In the rows, 128 means zero.
Each path below is one point turned by a fixed rotation once a step. After each direction that follows a path, write how fast that rotation turns it, in degrees each step (0 if it stays still).
Each turn is a multiple of 5 degrees from 10 to 175, or 0.
Each row of a path follows its step; steps can be skipped.
Path 1:
step 0: [125 139 128 135 117 128 130 124 131 143 129 132 120 109 121 119 140 135
 129 130 142 122 128 133 120 116 129 127 108 116 125 135 132 130 147 142
 121 129 142 131 136 124 116 131 137 124 122 127 118 135 133 119 117 127
 127]
step 2: [118 129 125 122 127 127 134 137 128 119 131 132 148 134 118 132 140 115
 129 144 125 130 124 129 126 139 132 117 132 119 121 119 148 115 138 126
 135 145 117 131 118 122 129 124 135 141 132 132 127 129 129 109 137 127
 143]
step 8: [131 131 107 141 124 132 129 145 128 133 134 120 126 130 125 115 127 124
 128 136 137 122 122 118 114 123 142 127 125 119 135 142 125 136 132 126
 124 120 135 128 129 118 121 133 134 127 109 139 126 142 132 108 113 130
 129]
step 9: [113 141 123 125 133 132 127 129 112 131 137 124 131 116 133 123 146 126
 114 128 143 121 125 136 127 128 129 132 114 125 128 131 147 129 148 138
 121 124 131 124 129 125 128 117 132 114 117 135 127 136 133 115 120 117
 129]
step 12: [124 126 136 136 132 119 126 114 134 124 108 124 127 128 122 116 121 132
 133 124 134 120 137 121 109 117 141 127 129 123 129 120 136 116 133 144
 136 139 125 140 132 115 139 125 113 130 122 143 134 129 134 126 122 134
 117]
step 20: [131 141 127 134 124 125 126 112 120 116 126 140 128 137 108 122 121 127
 129 132 139 123 124 125 123 125 130 119 127 120 135 127 125 124 129 152
 131 141 116 137 132 118 117 127 126 134 111 128 108 134 130 130 125 134
 119]
step 22: [127 132 121 120 127 126 143 124 140 137 124 123 127 125 125 119 142 120
 112 134 137 115 134 132 129 125 126 126 126 133 130 123 153 136 114 134
 121 131 119 119 132 126 127 140 126 138 136 121 136 117 127 105 127 137
 139]
step 27: [118 124 131 131 125 122 122 133 129 108 128 122 130 126 119 121 130 126
 128 129 114 140 125 144 118 133 138 126 121 124 126 124 144 132 129 142
 127 120 126 125 139 126 132 115 141 150 130 114 114 127 121 123 138 116
 115]
Speeds:
[128 131 131 127 126 126 128 127 123 131 130 124 128 128 127 128 125 130
 131 129 130 129 129 125 126 128 130 131 130 126 129 129 132 128 133 122
 132 126 125 129 131 125 129 130 130 127 129 131 129 131 126 129 128 126
 132] : 10
[124 131 130 127 129 131 127 133 129 123 128 128 129 125 129 130 128 128
 130 129 127 128 127 128 125 129 130 134 127 131 127 133 126 130 131 128
 130 133 130 128 127 127 125 128 128 126 128 127 128 128 130 123 131 128
 128] : 45
[125 131 128 130 128 131 130 129 125 125 128 129 127 130 125 130 128 127
 130 132 128 131 127 131 125 126 129 129 130 128 128 128 130 125 128 128
 125 126 133 134 127 130 130 128 129 128 128 131 125 128 125 129 124 131
 129] : 120
[128 128 128 131 122 126 125 128 129 130 127 129 127 130 125 127 128 123
 132 128 123 130 126 127 124 128 128 127 123 131 130 128 127 131 128 129
 129 125 126 132 129 126 127 131 128 128 131 127 128 127 130 129 127 126
 126] : 90
